Here are some points, one per row:
[-28 -30   0  59 -40 -48  38 -28  43 -41 -21  -5 -16  51  -1 -25   2  -7
   1  -1  -7 -13 -15 -52   0 -31   3   1 -59  43 -36   0 -39  10  54  29
 -19  -5 -26   7  48   1 -52 -37 -24  31 -79 -16   7 -31]
[ 69 119  57 -20   9  29  85 -44   7  25  -2 -45  56 -36 -44 -12   7 -35
 -54 -17  44 -26 -26 -24  74   6  59 -16 -32 127  93  73 -18   6 -23 -42
   6 -41 -68 -43   4 -13 -47   7  64  66  86  13 -32 -23]
[-19  21  70 -35  -2 -18  10  60 -31 -16  47 -47   4  10  -8  52 -41 -35
 -28  -8 -24  -4 -41  -1 -29   6  14 -11  22 -31 -49 -13  81 -17   2  39
  54  25  26  -2   6 -27   3  11 -10 -49  -1 -41 -15  -7]
[ -9 -60 -59 -20 -19 -23 -16   8  -6  16 -44  27   6  29 -29 -31  -4 -84
  -3  -2 -29 -22 -20  26 -19  16 -36  -7  38 -10 -22 -37 -14 -11 -24   7
 -38 -64 -54 -35  15  -4  32  29 -22  13  13 -38 -49 -17]
[ 10 -34 -27  53 -12  -9 -52  56  48 -35 -67  18 -46  35   4  62 -35 -54
  61 -40  -3 -37  19 -13  -8  18 -34  69  42 -34  20   6  13 -25 -31  -6
 -54 -19 -32   5  -6 -16  45  81 -53 -27 -32  69 -10   0]
[ 33 -14  29 -52 -56  32  53  -6 -25 -64  33 -52  25 -51  -1 -55  10 -15
  -8  19  59  76 -21 -27 100 -31  82 -17 -45  49  58  65 -34  40 -53 -42
  15  24   3 -22  48  32 -17  11  31  82  70  -5  17  22]
[-21 -18 -34 -27 -19 -21 -48 -27  40   8  84 -24  51  -7  95  53  14  65
 -13  62  -3  45  -5 -27   1 127 -11  64 -40 -20  -5 -40 -17 -29  40 -25
  -5  67 -20  -7 -28 -15 -27 -37 -61  -1 -14 -16 118  96]
[-32  92  63  21  30 -36  -3  92 -25 -16  50 -20  44  25 -19   6 -38 -27
  47 -39 -39  14 -34  78 -13  37 -28   9  24 -28  13  -5  79 -28  20  64
  92  66  28 -30 -57 -56 -15   1  21  12 -10  -4 -27 -25]
[ -8 -43 -13  41 -31 -24  -6 -25 126 -48 -12 -18  41  31  48  36  14  52
  24  27 -24  30 114 -17  -5 -15 -17  54 -31 -14  -1 -71  -3 -28  48 -20
 -37 -17 -52  -6  44  14 -55 -53  18  27   2 -34  36  22]
[ -1  55 -34 -44  22 -41 127 -40  22  36  47 -28 -27 -40 -16 -47 -43  46
  89 -26 -42 -51 -50  60 -40 -24 -36 -22 -22 -51  38 -24   2 -14 -46  22
  12  35 -14   5  92 -17   9 -19 -54 -24 -20 -24 -27  43]
[  9  13  30 -29 -19  -4 -36  43 -50 -16  78 -14  -3  -4 -13 -15 -96  -1
 -47  -2 -18 -44 -28  31 -13   5 -12 -17  46 -31   8  -7  69 -14  41   5
  33   8  31 -33  -6 -42 -56  19 -25 -33 -35 -31 -21  22]
[-16  -8   6  24  61  11  29  41 -31  44 -70   2  31  54 -14 -35 -37 -20
 -27 -25 -51  -5 -20  73 -14 -26 -17  -3  40  67  -1  27 -18 -38 -50  52
 -50 -54  30 -14  17  -3  24 -29   8  -1  23 -51  16 -24]
[-26 -37 -67 -11  17  -8 -44  -8  -9   4 -34  -9 -38 -27 -49 -26  22  19
 -45   8  10 -33  12 -22  11 -37 -23  32  27 -43 -31 -23   9  -8 -60  -9
   2 -45 -38  17 -58  -2  35  37  26 -28 -33  66  -1 -21]
[ -4 -39 -32 -21  75  83 -49 -34  20  45  15  81 -15 -23 -30 -65  53 -17
 -15 -59 -12   6  54   7 -25 -24  65 -51  53 -28  -8 -26 -54  -7   6 -10
 -14 -17  18  97 -23  20  57  76   1 -41  49 112 -15 -30]
[-24 112  45 -21  56 -25  21 109 -18  45  30   6  59  54   0   7 -30 -36
 127 -11   5  -9 -42  56 -20 -34 -39  13  32  68 -30  -6  59 -37  10  82
  58 -12  72 -38 -38 -12 -34 -33  35  10  11   7   8 -21]
[ -9 -21 -28 117  34  39 -12  32  67  90 -19 107 -73  55  -9 -40  44 -36
 -32  -6 -15 -23  84  95   9 -28  31  -2  47  52 -18 -12 -30 -33 -66  44
 -12   5  75  40  45 -13  74  65 -12 -16  54  17 -27 -43]
[-39 -32 -28 -20 -54 -53 -49 -21  27 -28  -8  16   5 -27   3  46  45  42
 -21   8 -16  27  62 -26 -36  34 -36  30 -33 -30  17 -19 -15  23 -54 -53
 -42 -39 -57  17 -40   9 -51  22 -30 -67 -48  20  44   6]
[ 18 -12  67  22 -42  31 -66  10 -49 -22   7 -41 -10  32  65  19  31  -5
 -36  26 -31 -21 -44 -33  31 -11 -46 -42   1 -45 -27  40 -40  74 103 -21
  74  27  15 -44  22  86 -11 -36  48 -36 -29  -8 -20 -22]
[  2  -4  -3 115   4 -31 -17 114 -57   9 -11  -2   4  58 -26  82  -6 -34
 127 -46  13  -5  35  33 -11  60  10  98  20 -10 -22 -10  -3 -17   1  61
 -19 -53  53  23 -53 -21  32  29  35   1 -43 -23 -23 -10]
[ 41 -23  49 -22 -22  44  16  -9 -55 -29  36 -18  46 -63 -15 -44  20  22
   9  91 109  96 -38 -36  88 -15  59 -44 -48  10  29  46   8  44 -48 -21
  -4  48 -20  -2 105  64   2 -10  18  70   8 -10   6  60]
[ 57 -20  80  38 -30  72 -35  48  -8 -14  28 -19  12  -5  94  27  34 -24
 -24  30  -5 -34 -15 -27   3 -13 -36 -63  17 -30 -27  54  37 127 127 -58
  89  61  70 -11 -43  97  -9 -30  30 -17 -40 -32 -16   2]
[-37  -3 -25  -8 -15 -39 -42 -30 110 -21  33 -26  41  10  17  48  16  71
  11  65  -3  42  80 -19  -1  93 -10  58 -37 -45 -33   4 -45 -38  54 -52
   0  13  11 -17  23  15  -4 -45 -65  40 -13 -48  57   7]
[  2  57 -35   7  76 -20  -7 -19 -28  59 -50  25 -17 -15   6 -35 -12 -28
  -4   4 -15  -2  68  12  -1 -26   0 -20  14  11  41  -7 -21  -3 -10  91
 -47 -33 127 116 -51 -51  66  45  53 -26  34  23  -7 -41]
[  9  47  -3 -35  67  59 -37 -36 -21  55 -68  -3 -43 -49 -29 -44  25 -36
 -21  -5   7 -20 -30 -10 -32 -39  43 -38   8   8  17   5 -33  -7 -31  -4
 -34 -55 -22  -2 -48 -37 -17 -21  50  -4  59 -69  16 -47]
[-33 -46 -21  90 -22  12 -22  50 -42 -35 -30 -32   9  25  10  79  19 -29
 -50 -17 -16 -10 -93 -12 -15   9 -16  12  27 -59 -13 -11  12 -16  42  -4
 -62 -46  63 -45 -14  -3 -38  38  11 -18 -16  22 -14 -20]
[ 13  29 -39 -36  56  14 -52 -44 -54  25 -43  23 -43  -4 -17 -59  41 -15
 -32 -49  -7  -8  14 -21 -41 -33  49  -9   7  -5   0 -12   1 -22 -31 -25
 -48 -27  18  21 -35 -12  41  -4  39 -31  40  14 -28 -22]
[ 53  30 -62 -61  70 119  17 -31 -22  82 -38  73 -66 -20  -8  18  39 -22
 -20 -27 -21 -28 -26   3 -26  28 126 -35  12 127 127  24 -18   2 -10  37
 -30 -14  -2  31   4  27  11 -74  58 -22 122 -27 -19 -56]
[-35 -37 -15  60 -39 -52  -2 -23  51 -25  15 -12  25  14  -8  21   7   4
   9  13 -40   5  52 -63  -1 -58 -34  17 -57  49 -21  15 -40 -38  58  18
  24  19 -59 -15  35  15 -11 -39 -30  30 -57 -23 -12  17]
[ -6 -22 -41  48 -64 -65  24  18  17 -30 -30  11  -5  37 -16 -21   7  46
 -26 -30 -11   7 -43 -27  -1 -37 -29 -49 -40  27 -50   1 -40  22  41  -1
  18   7 -41  20  63  21 -37 -48  22  23 -31 -18   8 -21]
[112 -31  60 -28 -27  51  41 -30 -39 -22  62   4  14 -36 -38 -43  30   5
 -10  62 119 115 -19 -16  98 -51  35  -8 -36 -60  62  61  18  76 -31  -6
  23  49 -22 -20  69  72 -27 -25 -32  54  24  -8  66  43]
[ -7 -32 -33 -21  -1  46 -14 -25 -24   3 -51  64 -32 -48 -21 -15  54  -9
 -32 -17  -4 -30  56 -31 -20 -33 -14  45  67 -43 -31 -19  13 -18 -23 -42
 -13 -22  23  85 -30 -22  51  97   0  -2 -43 100 -14 -31]
[-21 -21 -34 -54 -44 -55 -37 -27  47 -35 -47 -27 -55 -41  30  26  45 112
 -34  69  23  79  35 -23 -54  80 -29  29  -4  -2 -15 -16  18  13  -7 -20
 -43 -45 -28 -51 -50  16  10  70 -59 -41  -9  94  70  61]
[ 14  12  35 -42 -14  32 -25  -1 -41 -41  30 -34 -28 -12 -10  28 -73 -14
 -68 -43  11 -39  10  70 -30  21 -36 -52  12 -26 -56 -21  92  11   7   9
  54  63  23 -40  -1   7 -38 -15  -4  -5 -41 -11 -29  30]
[ -3  42 -13 -53  17  -5 127  -9  -4   2  23  -6 -18 -13 -31 -19 -84  32
  29 -30  25 -23 -35  54 -25 -37 -27 -23   9 -49  -9 -40 -20   0   6   8
  28  26 -22 -18  53 -70  10 -32 -60 -47 -24 -25 -38  16]
[-22 -70   1  41   4 -53  19 -47  29 -19  41   1  83  56  89  74 -27  58
  60  36 -21 -12  17 -47  17  52  -3  35 -47   3 -21 -11 -45 -29  62 -48
  81  84 -44 -26   4 -31  -6  -7 -14  57   9 -17  54  34]
[-12  26  44 -46 -41   4  20 -61 -26  -9   6 -45  39 -26 -20 -61  26 -16
 -10 -14  86 -12 -27 -39  26 -27  14 -69 -15  48  53  44  32 -11 -56 -42
 -41   3 -47 -45 -68 -21 -14 -64  36  37  47 -19 -40  -9]
[ -2 -11 -13 -32  19  -4 -22 -35  29  11 -37  51 -57 -50 -12  -9 -81  31
   3 -17 -29 -18 -48  -3   8 -39 -29  27 -14 -40 -45 -29   0  -7 -60 -11
 -45 -46  -5  57 -57 -10  65  24 -26 -18 -29  42 -32  16]
Along one direction, these points spread out more than along any other. Take the direction at right angles to it along which they spread out most. Go by this last direction. How far along it is each point below, from 0 to 99? The average is 50, and the first point in the table lies past the average. One standard deviation of the points above along it is 16.
[ 10 -34 -27  53 -12  -9 -52  56  48 -35 -67  18 -46  35   4  62 -35 -54
  61 -40  -3 -37  19 -13  -8  18 -34  69  42 -34  20   6  13 -25 -31  -6
 -54 -19 -32   5  -6 -16  45  81 -53 -27 -32  69 -10   0] ~ 72
[ -3  42 -13 -53  17  -5 127  -9  -4   2  23  -6 -18 -13 -31 -19 -84  32
  29 -30  25 -23 -35  54 -25 -37 -27 -23   9 -49  -9 -40 -20   0   6   8
  28  26 -22 -18  53 -70  10 -32 -60 -47 -24 -25 -38  16] ~ 49
[-24 112  45 -21  56 -25  21 109 -18  45  30   6  59  54   0   7 -30 -36
 127 -11   5  -9 -42  56 -20 -34 -39  13  32  68 -30  -6  59 -37  10  82
  58 -12  72 -38 -38 -12 -34 -33  35  10  11   7   8 -21] ~ 51
[ 14  12  35 -42 -14  32 -25  -1 -41 -41  30 -34 -28 -12 -10  28 -73 -14
 -68 -43  11 -39  10  70 -30  21 -36 -52  12 -26 -56 -21  92  11   7   9
  54  63  23 -40  -1   7 -38 -15  -4  -5 -41 -11 -29  30] ~ 51
[-16  -8   6  24  61  11  29  41 -31  44 -70   2  31  54 -14 -35 -37 -20
 -27 -25 -51  -5 -20  73 -14 -26 -17  -3  40  67  -1  27 -18 -38 -50  52
 -50 -54  30 -14  17  -3  24 -29   8  -1  23 -51  16 -24] ~ 47
[  9  47  -3 -35  67  59 -37 -36 -21  55 -68  -3 -43 -49 -29 -44  25 -36
 -21  -5   7 -20 -30 -10 -32 -39  43 -38   8   8  17   5 -33  -7 -31  -4
 -34 -55 -22  -2 -48 -37 -17 -21  50  -4  59 -69  16 -47] ~ 34
[  2  57 -35   7  76 -20  -7 -19 -28  59 -50  25 -17 -15   6 -35 -12 -28
  -4   4 -15  -2  68  12  -1 -26   0 -20  14  11  41  -7 -21  -3 -10  91
 -47 -33 127 116 -51 -51  66  45  53 -26  34  23  -7 -41] ~ 50
[-33 -46 -21  90 -22  12 -22  50 -42 -35 -30 -32   9  25  10  79  19 -29
 -50 -17 -16 -10 -93 -12 -15   9 -16  12  27 -59 -13 -11  12 -16  42  -4
 -62 -46  63 -45 -14  -3 -38  38  11 -18 -16  22 -14 -20] ~ 63
[ 41 -23  49 -22 -22  44  16  -9 -55 -29  36 -18  46 -63 -15 -44  20  22
   9  91 109  96 -38 -36  88 -15  59 -44 -48  10  29  46   8  44 -48 -21
  -4  48 -20  -2 105  64   2 -10  18  70   8 -10   6  60] ~ 19
[-39 -32 -28 -20 -54 -53 -49 -21  27 -28  -8  16   5 -27   3  46  45  42
 -21   8 -16  27  62 -26 -36  34 -36  30 -33 -30  17 -19 -15  23 -54 -53
 -42 -39 -57  17 -40   9 -51  22 -30 -67 -48  20  44   6] ~ 66
[-28 -30   0  59 -40 -48  38 -28  43 -41 -21  -5 -16  51  -1 -25   2  -7
   1  -1  -7 -13 -15 -52   0 -31   3   1 -59  43 -36   0 -39  10  54  29
 -19  -5 -26   7  48   1 -52 -37 -24  31 -79 -16   7 -31] ~ 55
[-26 -37 -67 -11  17  -8 -44  -8  -9   4 -34  -9 -38 -27 -49 -26  22  19
 -45   8  10 -33  12 -22  11 -37 -23  32  27 -43 -31 -23   9  -8 -60  -9
   2 -45 -38  17 -58  -2  35  37  26 -28 -33  66  -1 -21] ~ 59
[ 69 119  57 -20   9  29  85 -44   7  25  -2 -45  56 -36 -44 -12   7 -35
 -54 -17  44 -26 -26 -24  74   6  59 -16 -32 127  93  73 -18   6 -23 -42
   6 -41 -68 -43   4 -13 -47   7  64  66  86  13 -32 -23] ~ 13
[-22 -70   1  41   4 -53  19 -47  29 -19  41   1  83  56  89  74 -27  58
  60  36 -21 -12  17 -47  17  52  -3  35 -47   3 -21 -11 -45 -29  62 -48
  81  84 -44 -26   4 -31  -6  -7 -14  57   9 -17  54  34] ~ 63
